500 stands for zero in the data rows.
Some points, one per row:
(681 726 606 806 667 605 652 642 713 730 767 736 628 597 670 593 596 717 654 627 613 617 704 768 713 747 678 787 708
 711 567 777 662 775 777 498 619 801 797 571 664 636 686 602 668 710 622 587 651 597 702 661 609 726 599 696 749 697
 676 850 591 761 753 631)
(110 324 192 215 065 231 223 226 088 326 323 272 186 262 145 224 077 030 331 196 294 260 276 000 000 331 046 000 190
 322 298 000 000 000 077 314 154 254 173 235 293 115 046 234 246 043 117 245 058 000 330 229 121 171 310 302 217 292
 243 285 289 222 000 228)
(468 502 516 488 525 526 504 501 471 476 430 557 513 545 462 515 501 507 477 504 500 499 456 423 476 498 476 558 481
 462 427 454 478 520 469 440 480 462 501 469 478 469 503 498 503 482 493 482 502 442 478 507 452 507 490 471 493 501
 510 482 511 464 535 512)
(765 783 624 821 735 647 669 695 799 875 864 621 666 689 676 623 696 712 745 661 655 622 726 814 804 738 735 971 813
 757 771 906 747 855 832 679 681 900 904 652 724 697 737 641 692 808 689 631 730 807 753 610 708 668 633 738 843 671
 685 963 624 906 755 671)
(339 324 420 228 366 422 374 391 292 322 331 448 412 401 392 430 308 259 328 421 417 255 271 186 254 339 333 268 303
 327 359 213 308 297 297 557 376 254 272 384 332 344 350 414 351 299 362 408 368 345 327 390 341 332 401 325 299 356
 324 282 432 242 310 404)
(603 618 606 683 626 573 605 596 627 681 680 559 580 556 571 567 599 659 606 585 580 502 609 645 624 661 597 621 642
 627 571 662 621 656 660 430 583 648 625 567 595 583 653 568 600 621 593 564 618 607 617 551 606 558 556 610 652 596
 617 695 564 659 626 579)
(403 390 485 377 446 477 458 461 407 416 407 561 465 451 464 471 375 413 443 478 459 488 421 353 373 384 448 264 404
 415 429 388 438 409 377 555 455 388 409 458 421 453 500 464 438 406 464 453 439 400 406 500 499 443 455 427 402 460
 408 361 464 367 468 453)
(236 310 357 214 286 400 317 344 209 325 335 439 363 361 364 386 365 153 332 360 373 380 269 116 173 333 315 150 193
 343 292 116 248 207 155 374 335 247 165 391 289 326 239 381 350 197 313 376 299 250 326 387 342 278 361 299 217 287
 251 285 395 229 155 351)
(459 520 521 543 516 521 509 521 499 499 552 503 517 401 528 509 531 551 499 503 514 503 507 542 534 537 554 558 489
 499 565 525 521 539 495 554 499 536 551 477 499 488 524 490 511 521 536 491 524 603 511 500 498 621 496 506 521 609
 529 532 515 520 518 514)
(545 563 521 563 517 516 524 508 546 498 559 616 513 551 569 505 530 503 543 506 503 682 561 579 559 545 493 561 538
 544 502 581 547 564 575 682 535 552 529 543 523 530 545 527 530 546 571 522 515 656 546 499 450 495 508 556 543 532
 525 562 491 563 537 515)
(113 319 297 215 126 281 230 222 090 329 334 319 245 310 244 283 191 025 332 242 291 263 272 000 000 329 091 000 200
 325 291 000 071 000 076 260 213 247 174 294 288 172 058 268 235 052 184 276 139 085 340 280 122 166 303 317 213 298
 242 285 295 222 000 226)
(153 318 335 217 198 335 217 238 092 318 323 328 282 259 326 324 154 057 334 291 295 257 273 000 034 337 178 000 200
 325 298 000 152 022 083 441 242 251 166 305 282 205 173 317 245 059 218 302 196 095 331 334 178 172 328 308 217 295
 239 281 336 214 000 259)
(607 661 563 680 625 575 604 584 591 643 594 561 569 641 643 566 591 651 572 574 585 617 585 649 620 661 600 614 601
 631 432 633 575 651 614 617 543 658 671 535 579 556 591 543 552 607 589 536 612 542 599 554 600 604 538 617 644 661
 615 702 568 636 691 584)
(625 644 568 717 629 574 605 594 649 788 668 560 579 498 573 562 603 687 607 580 570 626 633 766 671 683 586 732 638
 631 700 701 621 656 682 560 565 680 709 572 619 611 618 555 548 647 566 558 614 601 642 544 612 495 560 602 660 609
 686 737 553 717 688 582)
(457 434 499 454 482 505 481 484 460 444 449 499 488 603 496 483 499 527 466 496 496 563 459 425 445 463 465 503 466
 495 566 453 460 464 423 615 468 489 430 478 466 471 415 479 442 447 488 457 475 445 460 449 455 447 494 490 463 434
 497 459 493 436 468 490)
(300 312 397 208 373 420 357 376 270 328 328 505 402 398 391 420 313 267 335 415 402 250 272 159 242 333 352 140 260
 324 300 181 293 280 212 382 376 251 199 395 316 358 353 412 342 269 391 407 340 296 325 277 343 333 404 305 250 398
 303 285 433 221 276 389)
(248 319 350 222 244 364 297 290 169 325 327 388 333 354 324 366 338 163 329 330 343 258 274 036 132 329 265 036 198
 332 439 068 232 131 170 383 306 247 163 348 278 294 262 348 317 170 298 354 263 194 334 332 236 233 344 305 213 305
 245 280 374 217 058 317)
(488 461 496 456 482 491 476 492 463 507 499 562 496 500 542 500 434 474 474 494 485 563 475 418 453 467 454 436 478
 458 430 453 478 463 475 503 488 422 459 506 475 486 458 492 499 456 495 471 479 444 481 504 509 501 487 481 475 468
 454 467 506 451 500 481)
(555 531 537 557 501 509 535 509 550 530 555 555 516 499 570 515 473 552 545 513 520 495 532 615 553 565 528 502 556
 546 500 541 565 594 558 380 525 582 593 519 520 545 528 518 516 537 534 524 530 559 553 501 555 443 512 545 544 498
 556 572 516 576 595 519)
(328 311 458 289 392 448 412 419 300 325 328 503 425 446 424 447 306 315 332 448 441 374 301 229 265 322 398 316 303
 334 504 217 317 347 258 441 378 245 291 395 333 362 291 397 367 300 369 401 385 296 331 446 334 501 393 297 333 464
 347 294 465 259 312 431)
(426 420 397 316 376 430 403 407 413 380 393 387 414 451 425 431 397 367 425 408 409 434 427 379 410 334 380 332 402
 455 432 353 433 322 385 374 466 386 324 478 451 463 433 470 478 414 425 484 381 394 421 381 393 401 477 421 351 392
 345 310 431 385 333 402)
(415 381 480 330 423 462 434 421 385 328 386 443 447 455 426 467 363 366 403 445 450 375 396 379 337 358 403 266 390
 320 432 341 383 390 360 376 431 366 406 439 410 423 382 450 419 374 447 455 413 396 386 447 446 382 442 424 374 437
 344 311 460 352 343 435)
(451 463 459 427 431 477 462 472 433 410 448 495 474 401 459 478 438 445 446 478 481 499 445 388 432 428 481 502 432
 408 572 418 450 443 414 498 455 417 413 443 433 465 447 452 464 438 446 475 479 488 431 447 560 397 442 463 446 494
 437 429 480 426 475 468)
(550 545 562 657 581 536 568 569 590 618 615 621 558 498 530 537 527 616 565 551 551 620 541 585 611 632 585 733 594
 548 646 617 566 612 618 553 543 583 640 546 572 556 587 522 565 584 559 521 587 550 587 656 550 496 529 546 610 594
 628 672 544 618 659 558)
(498 518 524 494 523 493 501 489 519 556 516 451 493 498 501 512 525 502 512 496 506 496 494 615 487 502 500 502 520
 459 495 528 525 516 499 502 524 514 515 519 512 511 501 520 517 511 543 524 522 505 530 445 444 505 528 519 499 434
 495 488 497 520 503 495)
(288 314 397 213 321 397 347 360 259 329 323 326 369 359 361 403 368 293 328 387 394 323 275 200 211 332 335 209 260
 327 301 191 307 247 245 322 364 243 183 377 314 358 262 401 320 251 376 391 316 344 334 389 337 340 400 302 228 393
 241 290 417 221 185 371)
(785 839 664 825 796 660 674 732 848 910 914 736 701 636 667 660 763 712 790 668 685 749 720 806 802 744 782 911 847
 761 574 979 747 932 920 620 708 959 953 648 776 693 741 653 735 853 681 643 739 814 754 720 713 779 665 755 896 740
 679 957 661 979 762 708)
(654 703 568 763 656 581 620 623 688 757 750 679 591 651 604 571 664 716 657 582 598 679 715 727 717 739 676 856 693
 659 709 742 653 711 754 499 613 753 744 592 665 621 653 580 618 700 596 599 659 656 691 612 668 608 571 644 711 602
 684 782 582 770 693 626)
(385 336 378 226 356 395 368 371 329 328 323 448 391 451 433 417 405 290 361 393 394 381 323 269 294 332 350 208 292
 334 504 264 362 277 291 436 401 271 254 438 351 372 326 426 383 313 382 424 342 352 334 394 280 390 420 361 284 331
 296 283 404 268 275 386)
(203 318 338 218 264 325 250 262 137 320 329 266 302 359 294 332 310 166 328 308 310 320 274 000 089 337 210 000 196
 330 295 043 202 069 106 314 302 249 160 320 285 250 231 357 263 144 328 337 222 196 332 335 167 271 339 301 216 296
 245 284 334 223 012 274)
(663 678 538 663 572 536 563 561 674 701 691 502 540 503 530 534 661 606 652 548 543 684 688 695 695 653 595 620 671
 620 702 723 645 599 731 683 617 690 610 589 655 633 653 599 603 668 620 605 591 655 667 563 608 557 587 650 647 564
 616 685 535 730 627 562)
(657 682 560 723 617 559 604 605 675 707 741 493 584 597 571 560 626 629 629 582 584 690 679 688 694 706 614 791 659
 638 498 729 649 675 742 496 597 703 688 598 624 606 612 589 619 667 610 579 612 602 658 666 659 503 562 675 674 571
 669 742 550 728 695 592)
(527 524 503 567 475 510 518 517 542 526 562 498 522 540 539 515 502 585 516 516 520 500 554 501 551 551 533 446 536
 537 363 547 520 551 594 500 520 568 575 508 527 539 505 496 480 535 512 491 547 553 534 447 505 447 505 514 548 565
 541 569 515 554 498 519)
(513 526 524 520 489 513 525 530 510 563 540 558 525 449 466 520 499 499 515 527 519 441 499 466 512 513 527 497 493
 457 426 509 511 522 501 559 515 531 517 519 479 511 506 511 501 511 533 517 518 555 505 494 507 554 501 492 516 531
 529 515 533 503 534 523)
(662 683 565 817 658 589 653 629 693 765 781 557 599 593 610 586 595 712 636 601 603 619 698 808 748 744 667 788 716
 753 572 766 634 757 729 556 585 766 834 547 641 588 622 568 565 705 556 547 653 704 681 444 654 728 563 666 746 572
 686 863 581 773 719 622)
(308 314 435 217 398 412 377 379 279 326 328 441 406 411 323 417 346 229 322 405 409 444 294 185 242 337 331 330 266
 322 493 218 297 292 262 320 373 253 285 380 296 333 288 384 322 267 331 396 359 302 336 396 396 331 401 301 280 368
 262 291 426 217 274 399)
(456 431 475 413 470 487 472 477 436 412 397 501 475 505 473 487 502 448 451 491 486 433 464 379 421 427 483 436 432
 457 571 439 448 468 457 373 473 437 446 512 460 451 472 473 439 447 460 474 447 446 439 445 397 499 476 445 456 534
 409 406 491 420 468 479)
(563 608 568 627 573 561 578 580 599 559 575 561 566 598 576 561 564 595 578 567 565 556 585 615 608 611 569 678 615
 629 491 642 594 639 639 500 570 615 623 577 553 576 624 558 577 600 579 562 572 498 578 550 612 668 544 576 612 635
 573 649 561 636 592 565)
(391 378 433 320 434 425 417 426 374 321 365 444 434 362 400 449 466 341 410 428 432 380 371 384 354 329 422 265 392
 326 433 346 418 342 362 441 427 386 358 445 397 400 441 453 404 384 408 459 400 451 381 503 393 385 444 415 358 437
 379 305 451 346 369 440)
(270 315 349 222 283 408 317 327 211 326 333 383 365 448 361 393 255 189 337 368 366 377 273 080 158 321 257 032 196
 336 501 113 245 223 135 252 323 257 171 366 293 306 302 363 266 194 325 372 318 245 337 386 281 287 383 304 221 300
 245 288 393 220 210 355)
(526 535 547 526 472 468 484 490 549 497 537 386 494 585 392 486 504 523 542 487 487 443 568 540 534 514 478 500 548
 496 429 552 541 513 517 497 525 570 510 549 520 531 585 509 545 544 515 514 500 493 551 439 456 443 520 528 514 500
 511 539 488 544 527 483)
(475 490 461 414 463 469 459 462 462 444 442 497 466 457 538 473 529 450 485 467 471 384 472 463 460 433 461 440 477
 411 432 440 492 452 427 497 478 445 418 494 456 483 472 498 483 454 506 497 444 456 456 440 387 444 489 475 431 462
 432 395 459 431 434 455)
(395 362 484 297 376 436 378 400 395 355 347 379 418 444 390 416 471 396 429 424 411 381 371 316 358 326 353 266 397
 421 500 363 429 326 358 312 456 383 313 437 385 414 463 464 420 391 442 449 375 344 389 389 392 495 464 444 330 401
 336 283 421 350 306 408)
(531 562 583 624 566 554 579 571 564 558 529 562 566 596 568 547 498 610 559 550 571 619 562 578 543 608 584 674 563
 492 569 574 582 613 599 623 535 584 627 526 553 537 507 514 556 567 542 534 565 500 561 604 557 674 507 565 615 569
 608 639 555 589 624 562)
(336 318 368 217 354 398 362 371 328 325 322 434 391 355 429 394 398 292 363 385 387 376 305 309 309 334 335 260 318
 328 561 293 371 276 356 434 412 326 237 396 354 398 355 434 405 326 387 440 348 396 341 447 392 337 448 351 275 359
 290 290 411 268 278 373)
(765 775 639 824 736 628 670 704 801 849 922 678 655 589 678 647 750 707 740 671 652 684 721 806 808 742 754 970 833
 762 642 927 752 839 867 687 677 849 875 606 767 694 668 618 696 817 678 633 745 760 752 611 710 660 648 758 859 767
 685 970 624 902 752 674)
(702 764 560 798 618 588 626 608 731 787 770 548 595 585 564 566 718 705 693 589 595 685 728 811 762 753 620 794 738
 763 498 826 685 765 781 559 635 808 778 604 701 630 656 603 695 726 651 589 653 760 721 508 724 782 609 707 731 667
 673 836 571 796 749 614)
(541 580 566 559 550 507 526 521 545 529 533 435 518 649 499 514 470 557 535 527 512 622 550 530 532 550 514 553 546
 495 436 582 527 569 571 496 527 555 556 513 547 526 567 528 576 537 520 530 545 500 545 501 554 559 514 538 545 531
 548 554 501 560 558 522)
(191 321 314 214 189 334 246 238 111 322 325 388 294 312 325 337 208 135 327 308 305 260 274 000 076 331 200 000 201
 333 294 000 172 022 085 314 292 251 160 349 284 249 196 350 262 106 275 338 191 144 342 344 345 166 331 299 215 298
 239 284 335 219 050 263)
(479 500 556 479 499 487 500 495 468 463 481 506 488 406 539 487 434 497 479 498 499 498 479 457 490 483 498 383 474
 495 500 481 483 469 482 501 484 463 507 468 476 487 470 489 519 470 486 495 499 504 480 502 556 560 502 467 488 436
 470 480 491 466 473 490)
(308 315 420 242 376 423 389 395 299 329 334 500 401 457 331 423 336 285 346 405 422 317 286 197 274 334 389 206 298
 369 300 234 344 315 291 435 383 254 241 379 341 387 322 395 411 314 349 401 371 352 342 393 442 331 398 327 311 401
 338 282 415 253 307 399)
Here are 34 more points, each followed by its number:
(503 493 458 466 498 473 472 483 513 529 504 506 479 540 501 475 496 524 513 475 471 500 497 535 525 477 471 446 522
 505 434 496 521 464 526 437 518 556 484 547 526 507 559 506 525 509 547 514 462 505 517 442 443 498 518 500 473 362
 452 457 481 511 463 481) 0
(395 337 433 275 393 445 394 407 370 331 346 389 419 454 466 436 371 370 408 406 411 382 370 376 358 339 387 329 396
 331 365 306 397 336 419 444 419 315 295 440 410 411 445 443 425 370 408 450 383 404 380 441 392 388 445 392 332 402
 320 290 429 333 313 404) 1
(548 585 543 630 608 568 573 567 584 560 555 555 561 503 493 548 534 622 560 554 557 562 600 620 568 628 590 673 581
 676 437 609 552 622 577 673 549 621 633 526 563 550 570 510 520 580 527 525 567 554 568 598 553 606 523 561 604 603
 606 645 549 610 559 564) 2
(494 463 474 428 446 487 452 469 458 444 442 439 478 406 424 477 495 398 480 473 463 440 460 461 465 436 439 381 474
 454 569 459 482 427 475 502 494 479 432 513 453 480 501 495 459 466 507 513 445 449 476 398 502 554 484 488 441 468
 427 411 461 454 468 456) 3
(465 443 437 388 438 465 442 445 454 463 445 385 437 550 425 446 409 477 461 450 436 502 462 427 482 407 409 380 451
 412 507 441 464 437 455 377 473 464 405 532 446 464 466 474 442 454 480 484 433 551 457 393 342 452 475 451 419 440
 414 405 466 433 468 453) 4
(721 771 585 818 679 613 668 671 750 763 814 623 645 598 678 609 649 707 705 646 631 621 720 807 792 756 688 792 768
 764 568 854 705 851 774 751 649 830 829 608 723 669 711 611 653 749 641 609 690 694 756 721 723 728 616 727 816 661
 687 918 612 819 757 648) 5
(326 318 375 216 300 382 332 335 262 330 332 446 357 413 328 382 346 207 326 375 362 256 272 187 240 332 314 092 270
 327 433 162 306 188 216 316 371 251 167 415 322 367 316 415 372 280 376 402 308 356 331 444 289 387 416 305 223 304
 241 286 388 214 240 357) 6
(509 523 520 498 480 479 481 481 518 499 479 500 484 451 429 477 472 470 513 494 484 563 474 622 501 511 478 445 506
 508 362 538 497 525 524 443 507 514 501 493 533 515 502 510 523 510 503 513 480 446 513 392 440 555 499 508 488 535
 518 494 481 503 410 495) 7
(773 804 604 820 712 614 669 682 822 912 864 729 637 645 638 616 691 716 740 632 645 744 721 811 803 748 738 847 823
 760 775 901 753 833 900 555 693 864 890 649 761 703 765 630 698 799 688 622 721 908 752 717 711 672 632 750 841 739
 682 955 608 910 761 668) 8
(665 649 561 779 641 601 633 629 697 733 746 562 598 644 534 589 655 654 659 607 599 573 706 736 729 742 645 731 703
 684 566 770 656 726 736 685 608 698 763 579 650 636 674 577 594 688 571 584 640 647 678 499 665 605 573 684 724 671
 678 785 579 769 719 616) 9
(848 900 726 821 845 695 668 779 923 999 995 677 733 689 679 711 819 719 840 728 737 743 722 810 801 749 856 999 962
 764 773 999 759 999 950 741 746 964 999 674 855 699 799 686 782 920 680 705 741 854 753 717 712 833 672 749 983 805
 683 963 698 999 766 759) 10
(841 893 640 825 799 652 673 729 908 999 997 678 691 686 637 664 725 706 822 687 684 736 719 812 799 748 789 999 900
 764 638 999 757 944 939 738 732 966 999 662 849 699 828 689 717 906 682 678 741 806 754 769 716 833 660 755 912 809
 678 958 635 999 757 718) 11
(590 624 560 685 610 563 593 590 636 639 655 434 572 592 536 561 562 632 597 573 583 558 654 693 636 671 586 558 597
 633 429 669 601 680 611 620 560 662 683 529 588 584 561 559 550 619 590 558 606 555 614 507 561 615 557 575 632 593
 636 690 560 653 657 589) 12
(395 439 452 376 464 486 439 468 396 350 390 383 458 403 459 468 371 391 433 460 461 376 411 354 397 387 451 384 401
 414 434 386 439 412 412 431 448 366 354 472 421 450 467 473 423 408 447 473 434 453 417 392 497 385 460 414 407 464
 365 382 481 374 405 459) 13
(555 532 480 519 531 485 491 499 557 616 556 566 496 590 499 509 535 526 547 496 504 679 549 546 544 508 520 445 561
 456 496 546 543 511 574 433 544 580 502 521 540 547 534 545 558 549 555 545 499 559 550 561 443 502 551 528 509 502
 508 526 494 577 500 502) 14
(347 322 420 249 393 434 386 393 314 330 325 445 421 458 356 433 341 337 352 415 409 326 329 305 310 331 380 324 322
 330 430 279 360 314 271 437 400 288 258 404 324 367 349 429 376 321 409 414 372 402 336 492 394 502 402 353 315 371
 322 290 446 265 243 399) 15
(512 539 502 573 536 502 521 520 536 560 554 437 510 458 538 506 508 521 521 513 513 496 591 588 549 565 512 620 532
 593 431 552 529 536 541 499 513 512 529 517 525 542 560 510 519 551 520 497 528 604 539 550 551 615 498 555 548 498
 531 570 507 569 535 516) 16
(242 329 366 215 263 390 315 316 173 326 327 441 351 397 393 388 277 185 332 363 347 432 273 078 125 335 249 147 196
 318 297 045 245 170 098 372 308 253 171 350 288 279 237 353 302 181 292 360 276 196 334 339 284 221 364 301 211 299
 240 291 395 227 079 328) 17
(215 317 330 219 218 340 252 288 129 318 331 327 307 312 293 335 307 157 324 308 316 318 271 000 094 324 225 096 198
 321 300 002 199 048 081 316 302 252 168 350 290 266 222 354 281 136 284 340 228 195 333 283 340 220 336 304 209 292
 240 295 348 221 081 288) 18
(359 322 413 250 352 425 375 392 309 328 329 381 416 452 464 431 374 362 352 404 421 382 303 225 294 340 362 208 309
 326 361 250 346 329 262 507 381 250 274 427 347 354 353 408 370 305 423 410 381 454 335 344 345 389 409 315 305 433
 306 293 430 259 307 404) 19
(376 399 434 318 394 419 402 412 368 327 348 552 429 454 429 439 401 343 388 432 427 384 354 265 335 326 418 324 355
 334 427 317 396 341 383 501 409 332 345 443 345 404 407 431 419 364 425 431 390 456 363 397 499 326 435 384 370 324
 391 309 437 314 373 420) 20
(333 318 356 222 300 376 311 335 258 327 330 387 357 411 369 377 372 208 330 360 352 319 282 157 225 337 295 089 236
 334 364 198 301 215 217 449 374 248 169 393 303 342 346 400 358 257 373 406 294 249 337 279 231 344 404 311 208 302
 240 284 386 228 179 339) 21
(552 581 519 607 496 529 542 549 572 585 587 614 532 503 546 524 557 606 551 527 532 560 567 613 562 586 575 619 576
 539 490 617 568 592 573 633 548 587 592 549 585 558 527 536 565 587 525 519 564 651 582 494 503 603 510 569 575 499
 566 604 519 591 596 540) 22
(551 584 520 625 563 538 556 559 587 577 611 556 545 548 535 529 532 614 566 544 546 501 584 613 599 610 583 496 591
 589 639 605 574 619 617 508 542 598 635 554 568 571 588 538 561 587 536 535 566 491 582 499 659 608 552 569 600 599
 589 626 537 614 696 536) 23
(720 718 583 794 652 554 610 603 717 825 733 562 581 448 571 558 599 707 679 564 571 740 727 731 785 748 602 796 730
 761 632 832 696 713 761 562 626 782 757 608 707 637 714 595 628 751 643 592 614 610 725 663 565 604 587 697 730 638
 676 834 550 811 755 587) 24
(588 623 528 554 530 508 527 521 585 644 616 440 524 502 540 515 529 555 568 514 518 440 587 657 596 572 549 503 576
 636 499 585 557 554 569 572 569 616 533 545 561 567 499 547 579 594 556 553 527 602 579 497 502 448 569 567 554 489
 564 571 512 600 532 533) 25
(226 311 414 219 282 386 340 349 197 317 331 383 375 397 398 401 305 239 332 370 366 315 281 000 164 338 338 095 211
 326 290 098 232 211 179 374 329 252 165 346 289 305 261 358 278 186 297 348 308 246 342 337 395 332 348 296 214 332
 239 281 409 214 214 356) 26
(533 543 502 559 553 518 517 529 543 535 548 441 520 451 528 519 540 544 517 521 506 559 532 531 547 541 498 561 540
 630 429 524 513 551 553 498 515 534 557 520 530 527 533 505 502 536 526 503 538 499 530 664 492 553 497 501 557 536
 555 570 511 552 563 523) 27
(374 364 418 259 356 436 389 399 345 356 327 379 408 449 430 434 466 364 377 411 419 317 342 223 307 329 367 322 327
 326 359 296 367 278 315 436 395 317 286 433 364 384 355 447 404 341 426 446 372 345 355 339 340 337 456 364 332 433
 330 288 448 289 314 403) 28
(501 484 479 500 485 498 493 496 492 468 484 442 484 504 459 480 500 423 492 485 498 501 496 500 469 506 484 497 492
 457 506 507 485 517 471 501 478 485 501 476 489 469 503 464 501 491 479 488 494 497 480 386 434 503 460 476 491 538
 469 517 482 494 524 482) 29
(154 319 304 217 178 326 229 238 093 322 327 336 283 349 295 312 178 028 323 280 298 258 275 000 000 331 182 000 201
 326 286 000 133 000 082 252 239 251 168 312 295 209 113 318 263 062 289 306 172 146 331 241 231 221 312 297 216 302
 242 286 337 217 010 254) 30
(491 487 461 411 447 461 446 453 453 409 429 442 462 405 429 475 505 443 471 460 465 504 461 493 447 438 465 382 464
 415 497 432 444 408 426 499 474 471 390 481 490 475 471 479 468 444 472 496 455 605 456 383 556 445 475 447 419 497
 438 387 468 426 500 447) 31
(462 476 503 517 481 498 514 506 479 447 477 560 504 444 436 499 427 503 472 510 504 616 459 459 482 502 496 444 473
 417 564 483 487 493 502 566 470 448 503 501 486 468 461 465 504 471 458 468 495 513 474 441 392 450 493 483 497 499
 510 516 501 488 492 508) 32
(511 505 508 556 515 535 531 524 499 507 534 436 529 507 494 527 497 552 495 528 527 564 505 462 505 545 525 498 493
 588 573 490 500 547 545 565 493 515 537 506 517 491 495 492 505 497 495 485 531 495 505 551 499 605 515 494 539 496
 525 555 540 522 562 529) 33
Which three of these numbered points are nearest to each point below by angle, seen from the average point of the first points? Their numbers follow each, nearest first.
(340 339 437 243 366 438 396 391 315 326 330 504 422 416 399 435 401 321 354 416 425 433 317 307 285 329 381 327 291
 324 293 232 353 312 242 379 390 254 273 384 342 382 320 411 360 309 410 395 372 301 336 503 335 445 419 335 312 327
 320 281 441 243 302 413) > 15 6 17
(256 317 357 219 313 388 333 333 207 324 326 556 363 405 354 391 309 184 330 368 371 255 275 003 154 339 301 091 191
 326 289 103 264 180 172 370 324 249 169 335 284 303 266 347 268 203 319 363 311 293 335 393 286 220 361 304 212 323
 235 287 407 225 211 359) > 26 17 18
(114 318 273 219 135 285 219 230 087 324 325 267 241 318 253 280 209 022 326 269 301 255 278 000 000 334 130 000 208
 329 301 000 100 000 080 258 223 255 161 304 285 184 140 276 251 054 233 276 148 089 336 285 062 217 316 298 219 296
 237 286 304 226 000 233) > 30 18 17
(484 476 472 455 446 481 476 476 470 492 459 506 468 458 457 480 501 473 479 466 467 501 489 423 470 451 486 377 488
 453 568 463 480 447 446 494 489 480 445 466 490 503 526 487 494 473 485 509 467 448 467 449 555 559 479 508 473 502
 474 446 493 473 472 477) > 3 31 23
(522 525 538 492 479 488 503 496 520 527 532 548 494 446 467 490 564 443 512 489 492 559 530 535 543 519 513 563 526
 549 566 540 511 505 523 429 521 517 484 543 504 535 500 524 523 527 516 528 499 549 534 441 390 614 510 538 498 467
 500 495 489 526 487 492) > 22 24 8
(492 569 485 486 483 484 480 494 496 589 460 445 481 503 502 490 504 524 493 495 502 562 484 620 488 481 486 615 493
 500 500 497 492 479 524 492 495 481 505 497 511 499 501 494 505 482 532 494 499 403 498 389 443 502 505 492 472 500
 486 487 492 476 469 488) > 7 24 22
(474 459 427 392 421 444 435 449 441 413 392 500 429 457 461 457 468 421 462 429 448 500 458 467 449 388 391 389 438
 500 433 425 463 399 482 440 464 422 395 485 470 475 450 475 494 438 446 471 414 450 443 330 441 491 486 445 414 363
 414 381 443 421 372 446) > 1 20 21
(393 352 456 287 394 445 400 410 343 320 327 444 422 540 391 425 345 344 364 433 420 322 317 274 290 334 401 267 327
 330 363 289 351 312 287 504 418 268 305 427 350 383 390 427 399 347 392 442 393 348 343 389 445 271 429 359 331 402
 349 293 446 298 341 412) > 28 19 20
(484 480 519 518 519 533 519 527 514 469 524 448 520 543 530 508 529 474 500 534 515 554 512 536 517 525 497 566 493
 510 564 516 485 517 497 558 492 500 490 500 514 499 469 498 479 494 514 505 528 503 504 548 556 556 501 517 530 494
 534 517 532 496 562 527) > 33 2 5
(400 417 503 395 468 484 466 467 413 324 386 614 480 555 424 488 407 420 420 485 486 434 409 382 400 396 462 387 401
 369 495 360 426 414 407 502 455 388 417 470 434 449 459 457 464 427 440 459 462 344 414 443 440 497 433 423 426 496
 451 388 488 378 464 480) > 20 15 19
(425 442 465 381 464 460 446 442 426 386 367 503 452 405 458 463 468 407 437 460 441 498 429 384 406 383 430 384 427
 414 427 386 437 416 384 446 462 413 402 460 462 452 436 471 459 423 477 479 435 394 414 449 559 397 483 460 396 431
 421 370 457 403 342 453) > 20 1 13
(473 482 483 468 485 497 474 490 483 434 479 441 481 545 503 498 370 475 478 485 486 499 473 389 456 481 468 383 464
 370 565 466 478 484 498 437 483 461 441 479 458 489 461 479 482 460 501 488 477 506 473 553 452 497 483 497 474 466
 476 455 486 461 472 485) > 4 32 14
(475 480 480 466 498 468 477 470 482 441 471 506 467 501 462 468 479 442 480 474 464 502 524 572 475 473 464 492 470
 453 369 461 484 472 477 498 477 480 468 483 484 484 537 496 484 488 502 483 463 506 479 453 445 445 471 481 466 428
 480 452 476 466 502 470) > 0 7 29
(314 326 435 221 338 426 389 386 310 331 324 378 412 409 390 430 312 233 364 405 405 264 284 263 297 330 401 144 293
 328 369 231 343 267 245 443 393 270 235 439 331 382 330 435 389 310 394 440 360 349 336 403 387 389 436 308 282 430
 302 279 432 244 247 399) > 6 19 21
(487 443 483 430 464 472 474 473 490 472 469 439 467 453 535 466 503 442 479 464 473 504 457 506 476 441 446 438 446
 366 430 489 484 440 452 494 490 468 479 458 485 490 475 511 489 480 484 490 467 392 475 495 497 560 479 472 448 459
 465 445 485 478 446 461) > 3 7 0
(434 420 411 352 405 439 420 430 421 351 390 436 441 447 465 441 459 392 438 438 444 382 406 382 379 379 458 496 416
 466 362 379 430 358 405 320 444 400 350 469 433 434 501 463 464 411 434 457 417 342 418 449 388 389 462 459 388 428
 384 320 449 394 365 426) > 1 28 13
(596 538 542 639 549 524 557 560 575 589 557 617 545 548 531 539 597 579 558 545 540 379 620 650 588 635 583 730 603
 587 567 616 564 608 612 557 545 597 640 561 577 550 594 531 555 594 532 511 584 552 577 547 560 497 510 598 602 567
 607 649 532 601 661 546) > 9 5 8
(807 867 668 826 794 644 669 739 898 999 989 675 693 644 606 661 760 711 810 676 692 743 722 812 803 741 800 999 899
 758 640 999 746 957 943 675 714 963 999 671 810 696 799 641 694 895 690 646 740 751 751 763 725 774 658 755 942 773
 674 968 642 999 761 717) > 11 10 8
